One vector is turned by the same rotation once a step. Each row is the vector after some number of steps, and that number follows the row.
The counts run from 0 to 455.
[149 138 155 109 171  89  72 129 164  92 109  75 127  87 133 125 134 109
 152 148  90 125  93 106 115  93 122 133 119 138 124 145] => 270
[160 144 163 134 137  75 133 130 187 172  92 122 116  92 145 113 128 138
 148 128 104 127 146 119 119 149 105 136 107  64 119 141] => 364
[142 148 143 119 168 121 111 104 120 121  89  82 151 124 184 146 111 128
 141 157 124 100 127 182 148 117 137 118 109  70 159 130] => 6
[111  90 106  93 178 115 127 155 145 129 124 123  77  89 123 189 130 146
 159 109 120 154 172 154 154 135 109  95 113 117 130 182] => 284
[ 94 132 162 139 143 127  98 129 134 143 142 136  90  80  84 143 137 137
 150  79  77 123 145 126 161 116  83  87 102 126 108 113] => 413
[140 112 176 118 117 135 157  86 104 145 120 100 140 123 157  99 156 121
 133 129 105 145 163 176 192 109 118 123 132  85 134 105] => 165
[ 97 120 192 157 146  98 120 108 129 178 126 127 139 115 160 107 148 115
 114 135  82 139 118 146 189 101 119 110 101 103  98 111] => 297
[ 99 120 143 117 165 178  77 151 153  99 156 125  85  94 103 136 156 122
 161 100  76 133 155 123 138 100 120  95 111 134 131 177] => 110
[ 99 144 156 133 204 126 115 122 138 137 181 110 112 146 165 128 151 105
 121 108  73 103 127 117 102 132 129 100 128 108 176 161] => 219
[128 177 154 162 115 107  74 117 176 145 151 107 103 147  96 136 172 157
 125  80 118 166 168 142 135 133  91  98 115 107 128 121] => 237
[ 94  96 137  94 157 135 105 147 121 123  90  55 125 130 155 147 153 160
 167 139 115 125 119 144 130 112 152  91 147 101 132 128] => 225
[103 156 177 150 196 125 105 120 138 135 160 113 106 150 159 108 135 124
 138 108  87 116 101  92 117 124 128 107 129  92 161 146] => 220
[147 141 164 146 111  88 145 145 103 173 156  98 149 115 155 123  93 135
 125  96 106 135 166 150 139  81 132 108  84 115 132 164] => 172
[128 107 130 131 135 140 114 141 142 127 130  93 116 117  90  95  96 136
 127 108 109 141 187 102 140  58  81  89 129 115 147 124] => 245
[118 125 128 106 152 134 150 132  81 133 110 121 116  73  91 182 135 140
 159 116 101 148 149 139 137  96 113 118 127 101 167 190] => 417
[148 137 154 111 116 129 153  87  79 153 151 116 118 139 147 166 158 112
 155  87  74 156 129 162 149  82 147 115 126 139 145 134] => 258
[157 170 143  95 118 126 119 113 203 107 105  80 142 105 119 159 141 137
 146 110 105 114 108 102 105  81 106  97 164 127 134 133] => 403
[159 136 144  94 124 128 141 123  80 160 151 116 111 150 151 141 160 126
 165  74  74 144 105 160 136  93 124  80 156 148 159 138] => 259
[127 177 132 150 111 141 124 106 128 150 130 119 103 138 103 158 164 163
 143  97  86 119 147 181 155 117 132 126  74  82 118 159] => 106
[150 117 116 138 143 161 152 110 107 138  84 122 112 125 117 139 120 129
 139 121  63 138 131 151 152  87 117  86 154  67 154 112] => 333
[112 114 124 105 163 110 146 154 118 153 157  99 122 146 177 126 147 131
 179 100 124 124 177 155 108 121 120  78 130 113 164 140] => 435
[ 96 111 158 102 156 151 102 135  87 134  91  67 133 132 155 143 137 167
 158 128 123 104 104 155 151 120 147  97 130  83 147 126] => 224
[117 144 177 148 152 104  89 167 119 182 164 102 154 127 149 120 139 123
 125  97 108 104 165 114 109  99 108  93  94 137 135 159] => 304
[149 174 172 150 125 124 124 104  91 153 158 146 147 151 165 134 139 111
 150  85  94 122 155 162 145  70 134 121  91  96 131 122] => 390
[111 144 168 100 140  94 174 119  73 163 144 117 138 125 166 105 149 140
 177 107 126 138 144 166 144 100 138 126 116  85 162 128] => 433
[103  98 137  80 145 100 139 114 117  92  98  69 113 120 148 159 143 139
 178 131 125 133 147 139 130  73 154 159 110  82 124 142] => 358
[122 133 154 116 128  97 102 100 103 138 127 133 120 101 107 149 153 165
 154  80 115 128 158 155 171 130  80 131  72  92 108 140] => 281
[139 138 136 137 129 141 113 148  85 135  79 110 151  91  79 147 109 138
 135 125 103 126 158 140 170  51 108 112  87  91 129 161] => 114
[111 128 145 142 148 117 126  86 159 159 135  90 146 152 142 121 162 119
  83 140 108 170 118 114 169  98  83  73 147 124 115 136] => 295
[143 151 146  71 137 142 129 110 180  91 103  79 139  79 131 161 128 114
 157 118  96 100 127 119 106  86 141 121 160 116 146 150] => 402
[117 148 152 163 167 102 101 124 136 154 172 127 105 171 170 108 117 106
 128  93 110 138 166 139 122  79 102  88 109 109 146 131] => 86
[115 100 146 142 167 119 136 140  92 152  63 127 109 116 117 101 141 127
 141 152  83 147 141 145 159  92  99 135 107  75 142 139] => 72
[165 121 135 109 148 159 133 159  99 135  62 124 160  97 111 148 129 123
 137 129 104 136 147 152 153  70 112  94 125  89 147 147] => 115
[ 92 148 136 132 137 126 111 104 154 137 166 117  93 104  94 141 155 157
 167  90  80 124 140 130 147 118  83  74 123 141 111 108] => 412
[113 144 190 134 173  60 132 132 145 155 140 143 122 131 148  99 164 112
 146 112 107 177 120 115 153 103 125 112 136 116 118 125] => 430
[141 113 152 127 157 127 127 109 101 134 135 107 114 178 192 137 123 149
 151  99 121 153 149 105 137 101 147 124 113  57 127 154] => 89
[129 130 182 154 172 104  96 124 114 143 169 134 113 150 182 104 104 110
 127  85  89 121 157 133 126  90 117 120 108  89 141 130] => 87
[162 123 130 112 139 163 109 123 110 152  67 103 123 121 133 149 129 114
 140 137 131 174 154 171 126  86  87 104 165  93 190 148] => 158
[120 133 138 144 133  99 136 100 115 138 133  75 145 122 105 101 162 154
 124 134  94 168 129  72 183  82 103  92 123 132 103 121] => 338
[130 142 171 139 130  92 130 128 141 170 106 130  95 135 130 146 190 169
 176 104 106 159 133 112 116 135 126 139 108  62 102 135] => 147
[127  77 141  98 130 130 143 131 138 147 148  90 118 125 175 117 171 126
 148 122 108 163 185 160 161 120 130  78 152 130 112 126] => 167
[137  95 157 127 187 108 125 134 115 115  95 131 138 107 111 112 143 111
  91 110  78 134 144  81 168  80  85 127 118  83 114 142] => 204
[119  87 154  96 132 118 134 138 146 129 177  90 114 103 163 112 169 101
 148 110  89 161 183 135 149 101 131  98 143 151 119 140] => 168
